In the rows, 128 means zero.
A single turn carries every row of the set below to another of its rows. Some are shown first; where does it send the rows asked next?
Z_122: [ 97 144  94 120 150 112 161  93 101  94 116 108 103 113 135 141 109 121
 160 134 113 119 125 125 120 119 152 139 127 129 113 131 141 152 127]
Z_455: [150 147 136 159 139  80  99 127 135 146 110 116 103 132 139 109 123 107
 116 120 139 133 118 146 111 108 144 150 122 132 145 142 122 149 129]
Z_314: [136 144 109 116 125 112 129 137 128 154 110  96 103 114 123 137 130 120
 162 129 170 111 127 154 127 138 151 135 149  92  82 133 128 115 124]
Z_988: [136 144 136 160 131 122 111 105 143 154 121 120 107 122 130 109 119 120
 144 102 156 139 158 159  86  91 142 134 150 150 130 130 118 136 144]
Z_185: [143 154 119 169 132  97 103 125 150 151 111 116 120 132 134 115 136 109
 145 125 142 131 146 148  98  97 129 161 145 144 113 128  94 138 156]
Z_809: [147 115 138 141 139 121 141 128  96 127 115 116 140 114 146 154 151 137
 141 128 156 150 126 135 149 168 157 148 157 115  94 129 123 111 134]
Z_148: [120 145 148 158 129 119 148 125 151 118  98 109 130 133 125 143 159 111
 148 133 121 149 168 129 107 154 151 140 143 138  86 131 113  93 137]
Z_261: [102 158 107 128 110 102 111 141 129 107 133 122 151 109 139 131 131 107
 146 138 140 118 105 138 131 100 147 143 109 134 122 119 150 136 106]
Z_21: [142 143 132 161 146 132 138  94 109 120 143 129 144 114 136 109 116 130
 151 106 115 153 143 143 108 108  97 129 133 130  99 130 114 136 119]
Z_710: [108 117 107 144 154 109 131  92 151 181 117 109 102 102 137 150 125 102
 161 117 128 141 147 110 110 111 128 146 141 129 118 138 132 151 131]
Z_172: [100 146 119 154 141 101 156 151 141 138 114 115 121 111 151 121 110 150
 113 121 135 168 150 124 122 139 116 139 125 124  80 137 130 111 123]
Z_212: [117 132 138 125 145  85 124 127 142 133 119 112  92 112 133 102 140 129
 145 127 166 144 134 126 122 136 149 160 137 165 117 101 138 136 169]
Z_69: [126 157 143 113 127 123 113 110 129 104 113 133 128 105 162 142 161  87
 136 125 133 143 119 104 123 111 136 124 157 154 123 129 143 128 160]
Z_347: [100 147 105 130 142 103 155 113 114 101 117  93 114 113 119 111 119 117
 143 141 116 119  97 126 141 125 136 158 129 146 105 148 147 159 119]
Z_441: [116 135 114 167 152 117 156 144 150 130 156  89 130 104 166 110 127 139
 114 123 142 140 138 127 132 124 121 134 108 118 112 143 133 124 136]
Z_386: [115 139 133 158 111 143 125 125 136 128 103 110 164 134 120 137 137 134
 130 133 145 147 155 103 129 156 142 153 131 129 104 120 118  92 123]
Z_545: [121 160  95 124 141 111 162 109 104  90 139 123  99 136 124 139 152 139
 134 152 125 127 127 138 127 113 148 151 127 127 123 144 149 127 137]
Z_331: [105 137 119 139 160 104 125 125 126 110  96 107 124 107 124 114 110 121
 139 134 157 140 127 103 144 126 157 160 162 161 102 113 144 134 173]
Z_834: [140 132 126 160 157 124 144 141 155 160 115  88 111 116 151 147 130 101
 134  96 150 125 155 128 102 105 140 149 134 132 112 152 141 156 155]
Z_826: [121 120 122 151 171 133 135 123 148 152 109  97  98 104 158 146 135 116
 139  98 152 138 135 118 103 110 131 132 152 133 143 140 114 166 138]
Z_700: [130 146 121 109 132 103 136 148 161 121 109  97 118 116 120 141 111 134
 152 136 151 127 133 148 144 120 157 142 138  81 116 112 144 136 119]
Z_480: [122 154 120 123 118 132 145  94 119 129 119  93 118 140  95 167 124 102
 143 136 125 121 119 155 134 116 127 111 146 143 126 142 124 131 114]
Z_112: [139 130 119 127 152 143 132 119 103 111 107 126 121 121 144 140 153 140
 128 103 142 153 132 146 129 179 145 128 148 112 110 150 129 110 138]
Z_582: [129 111 128 149 151 145 126 135 126 121  93 112 142 120 151 139 131 134
 118 107 152 153 127 161 122 157 143 137 178 135 131 130 149 113 118]
Z_590: [148 128 141 161 151 126 126  98  96 122 129 113 149  92 140 139 152 138
 113 125 111 147 144 147 113 113 119 124 139 131 112 137 129 113 109]
Z_238: [127 141 137 130 117 140 148 106 123 141  91 109 126 137 105 150 119 109
 114 122 146  92 132 128 120 121 139 112 140 116 136 119 114 130 109]
Z_914: [109 133 116 111 115 113 143 127 130 102 128 120 160 106 126 150 116 128
 155 117 158 151 120 117 137 102 139 163 120 142 114 124 137 140  92]
Z_876: [106 147 107 108 126 106 122 103 151  94 126 130 139  95 138 114 136 106
 150 137 120 125 115 123 126  94 133 138 130 116 126 129 149 129 100]
Z_370: [112 142 133 151 127 131 147 119 124 123 108 146 140 150 128 148 133 123
 118 134 150 153 141 105 130 149 141 124 150 123 118 120 112  80 125]
Z_252: [147 132 125 125 161 125 121 104 128 124 106 118 130 127 144 155 139  74
 133 116 143 139 129  99 103 105 110 148 148 160 131 122 152 126 146]

Z_347 -> Z_988
Z_441 -> Z_238
Z_212 -> Z_590
Where do these go?
Z_386 -> Z_122
Z_914 -> Z_710

A single turn carries every row of the set below to another of its rows. Some are shown first; where does it send the rows asked next?
Z_743: [147 119 104 164 135 100 120 135 127 127 113 137]
Z_800: [153  93 118 121 121 140 148 122 126 103 139  96]
Z_211: [167  96 139 133 129 124 144 117 139 116 123  99]
Z_950: [108 114 121 149 108 120 134  93 108 119 158 148]
Z_141: [134 103 111 162 120 103 136  85 117 113 152 136]
Z_898: [131 104 108 114  93 156 144 120 116 100 122 114]
Z_644: [154  90 138 135 146 141 132 140 126 119 108 111]
Z_647: [140  89 122 119 114 158 149 116 129  92 122 111]
Z_65: [117 110 153 142  97 126 120  85 119 108 137 147]
Z_978: [130  80 129 172 125 117 130  89 111 107 130 135]
Z_49: [132  92 161 154 112 119 118  87 119 108 131 132]
Z_371: [143 108 105 116 100 137 143 126 113 111 138  99]
Z_380: [131 141 103 145 126 114 132 131 130 125 126 166]
Z_345: [124 142 100 144 122 117 128 126 137 121 122 164]
Z_464: [108 122 137 142 140 141 129 135 137 118 121 165]
Z_493: [152 117 108 164 141 101 127 136 126 127 115 146]
Z_174: [124 112 138 113 128 166 138 133 133 111 114 142]
Z_615: [113 124 135 144 136 139 131 138 128 121 120 171]
Z_381: [137  94 150 125 113 158 143 113 139 103 102 126]
Z_575: [155 129 113 120  97 115 140 122 123 131 134 104]
Z_854: [130 100 141 162 153 123 121 143 127 124 112 138]
Z_867: [168 118  97 132 122 115 131 134 124 125 115 111]
Z_28: [125 127 124 112  81 149 139 118 123 118 113 131]
Z_966: [134 100 139 163 151 127 125 142 124 123 108 150]
Z_237: [104  90 138 158 113 134 129  96 102 113 136 146]
Z_825: [131 121 133 144  91 106 120  83 118 114 144 139]
Z_145: [137 140  97 110 105 140 138 126 131 118 120 142]
Z_566: [146 102 141 156 106  99 118  85 118 114 138 125]

Z_575 -> Z_28
Z_493 -> Z_380
Where do these go?
Z_237 -> Z_978
Z_898 -> Z_647
Z_464 -> Z_854
Z_174 -> Z_644
Z_825 -> Z_65

A single turn carries every row of the set below to another of its rows. Some are shown first; where does it send the rows asked next?
Z_364: [125 110 156 128  93 132 128 129 111 143 116 131]
Z_882: [120  65 128 135 128 114 126 115 160 163  76 100]
Z_816: [130 106 107 147 142 137 117 118 149 139  90  86]
Z_178: [113 108 156 138  90 145 121 158 144 172 112 133]
Z_291: [113 102 163 108  83 119 122 122 153 145 106  99]
Z_378: [128 103 159 116  91 136 124 143 116 138 102 121]
Z_760: [ 88 108 160 129 139 114 134 115 136 139 110  94]
Z_199: [124  81 132 141 158 125 115 109 145 158  86  99]
Z_507: [132  89 155 120  88 126 107 138 167 162  94 132]
Z_320: [103 112 116 102 136 111 126 107 140 172 101 105]
Z_390: [107 111 157 146  93 147 124 148 147 170 115 136]
Z_95: [127 106 157 122  90 128 123 140 112 146 110 129]
Z_586: [104  98  99 137 152 107 118 130 158 151 110 123]
Z_971: [127  76 149 129  88 125 102 139 167 157  96 128]
Z_66: [ 87  97 119 120 141 142 127 128 143 172  92  89]
Z_888: [111 118 107 149 130 106 108 113 169 149  88 106]
Z_136: [139  74 120 126  96 140 120 143 141 131 112 127]
Z_48: [104 121 143 127 145 131 142 130 165 162 133 102]
Z_166: [127  79 100 121 107 110 142 141 155 150 117 111]
Z_58: [121  78  92 123 129 111 137 133 160 150 107 114]
Z_666: [137  76 126 117  95 135 115 150 143 132 112 123]
Z_459: [127 106 135 158 109 105 124 144 120 129 113 130]
Z_883: [104  97 135 116  93 150 138 143 165 145 127 100]
Z_857: [120  62 140 137 105 114 129 124 159 165  81  96]
Z_318: [ 87 109 115 134 143 140 135 128 134 168  91  93]
Z_474: [111  98 160 108  86 119 127 110 155 145 107 102]
Z_727: [ 98 108 133 148 147 122 126 117 135 136  93  80]
Z_295: [106 123 119 119 138 112 131 103 138 177  96 107]
Z_487: [126 102 167 105  87 126 120 126 151 146  98 105]
Z_282: [129 125 137 134 157 133 105 121 130 150 118 121]
Z_985: [122 115 124 164 126 109 127 138 115 137 101 130]
Z_968: [110 108 150 122 130 133 144 140 160 167 144 109]
Z_259: [140 105 102 150 131 139 113 128 146 150  86  92]
Z_217: [ 89  95 171 124 121 110 132 123 132 143 115 102]
Z_194: [113 113 152 128  88 139 120 158 156 168 110 136]
Z_170: [127  76 145 137  88 124 106 129 166 158  93 134]
Z_719: [109 103 140 112  90 146 133 151 161 145 125  99]
Z_235: [136 115 142 174 131 130 124 136 144 174  95 125]
Z_641: [127  81 131 116  93 141 119 157 139 128 106 122]
Z_520: [105 103 137 112  89 143 129 160 163 141 118 111]
Z_444: [ 92 107 127 151 156 127 102 132 145 155 100 131]
Z_385: [ 90 118 142 152 150 129  95 133 141 152 102 123]
Z_941: [114 131 120 140 147 114 129 117 168 165 116 101]
Z_362: [130 110 131 135 163 130 108 112 130 154 106 124]
Z_39: [140 103 155 172 116 132 121 144 151 170 106 122]
Z_290: [117 114 103 150 119 103 102 121 156 151  79 109]
Z_774: [ 93 111 109 154 142 114 129 135 120 151  94 116]
Z_750: [130 116 129 151 148 124 128 115 140 187  93 112]

Z_719 -> Z_178
Z_364 -> Z_136
Where do these go?
Z_520 -> Z_194
Z_235 -> Z_882
Z_774 -> Z_586
Z_888 -> Z_295
Z_290 -> Z_320
Z_968 -> Z_39

A single turn carries every row of the set below to another of its rows. Some are shown first; where does it send the rows asked next?
Z_698: [142 132 128 111 160 138  81 122 144 143 139 133 146  97 126 118 112 112
 150]
Z_63: [131 129 151 144 131  94 158 135 134 138 136 128 135 122 115 125 149 148
 108]
Z_813: [139 139 153 142 127  87 152 127 147 145 129 132 138 128 115 127 143 135
 112]
Z_762: [138 128 146 154 130  94 159 129 135 138 138 129 137 123 106 118 142 137
 108]
Z_42: [102 130 131 157  99 115 135 128 100 132 122 136 109 101 134 107 142 121
 125]
Z_417: [129 115 115 129 161 150  89 131 127 132 152 123 146  86 119 108 116 128
 141]
Z_83: [130 103 149 102 135 133 114 130 138 122 159 111 169 131 127 138 123 114
 150]
Z_833: [131 141 128 134 106  95 133 115 104 147 116 146 110 120 139 102 130 101
 134]
Z_399: [134 104 142 102 134 129 113 127 138 126 158 109 171 134 128 134 121 112
 150]
Z_293: [134 127 147 151 131  95 160 133 132 137 139 128 136 122 109 121 146 144
 107]
Z_798: [125  99 134 121 127 136 112 128 139 123 160  99 175 126 122 131 121 116
 145]
Z_872: [113 131 119 158  98 109 134 121 100 138 121 134 112 107 133  98 135 113
 125]
Z_922: [120 121 131 113 161 149  84 137 132 132 146 127 142  84 130 122 125 139
 143]
Z_711: [130 131 123 140  98 143  96 119 132 145 110 158 118 126 142 147 105 124
 124]
Z_870: [126 119 114 120 111 137 103 133 107 145 118 152 113 128 155 142 113 151
 120]
Z_939: [140 110 124 144 119 154 120 126  95 126 135 169 110 122 125 130 104 121
 122]
Z_155: [144 127 119 121 159 140  85 120 138 140 145 131 148  95 119 111 108 110
 147]
Z_499: [134 132 135 105 160 140  80 127 144 141 138 133 143  94 131 125 118 122
 150]
Z_940: [117 143 155 123 109 105 133 125 105 138 115 156 103 112 144 120 142 110
 135]
Z_60: [106 138 156 132 106 114 135 130 104 132 118 152 102 105 142 120 147 119
 131]
Z_433: [135 102 134 108 131 128 112 125 138 127 158 104 174 133 127 131 118 111
 149]
Z_111: [131 134 154 139 130  91 154 134 139 141 132 129 135 124 119 129 149 148
 109]
Z_240: [128 143 143 124 108  97 133 119 105 144 114 154 106 119 144 111 135 104
 137]
Z_692: [121  99 140 119 128 140 113 131 139 118 161 102 172 124 122 135 124 119
 145]
Z_218: [100 133 145 146 102 117 135 131 101 129 121 143 105  99 138 115 147 124
 127]
Z_262: [131 100 131 116 129 131 112 126 139 126 159 101 174 131 124 130 119 114
 147]
Z_559: [126 128 118 127 101 138  96 126 124 148 110 152 116 128 153 147 110 140
 122]
Z_801: [142 132 146 154 128  92 158 125 141 141 135 131 138 126 106 119 139 131
 110]
Z_391: [125 128 137 106 160 145  81 134 140 137 141 131 142  88 133 127 123 132
 146]
Z_915: [125 135 118 148 102 100 134 116 102 144 118 138 113 115 135  97 130 106
 129]
Z_223: [122 116 122 122 161 151  88 136 127 131 151 123 144  83 124 115 122 136
 141]
Z_787: [142 137 150 148 127  89 154 124 145 143 131 131 139 128 110 123 139 130
 112]
Z_808: [135 137 155 138 128  88 152 131 145 144 129 130 136 127 118 130 146 143
 111]
Z_202: [131 110 115 121 119 141 113 136  92 137 129 157 109 126 148 135 113 149
 119]
Z_526: [136 128 127 150 102 150 103 116 127 137 117 165 117 124 130 142 101 111
 125]
Z_253: [137 106 118 132 123 149 120 133  87 130 136 164 109 124 136 130 109 137
 120]
Z_87: [126 102 151 106 134 137 114 132 138 118 160 110 169 127 126 139 126 117
 149]
Z_556: [139 120 113 128 160 145  88 124 131 136 149 126 147  91 116 107 110 117
 144]
Z_805: [141 119 127 153 111 154 113 119 112 130 128 170 114 122 122 135 101 110
 125]
Z_984: [121 100 147 114 131 140 114 133 138 117 160 106 170 124 123 139 127 119
 147]

Z_202 -> Z_870
Z_87 -> Z_83
Where do these go?
Z_813 -> Z_787
Z_155 -> Z_556
Z_42 -> Z_218

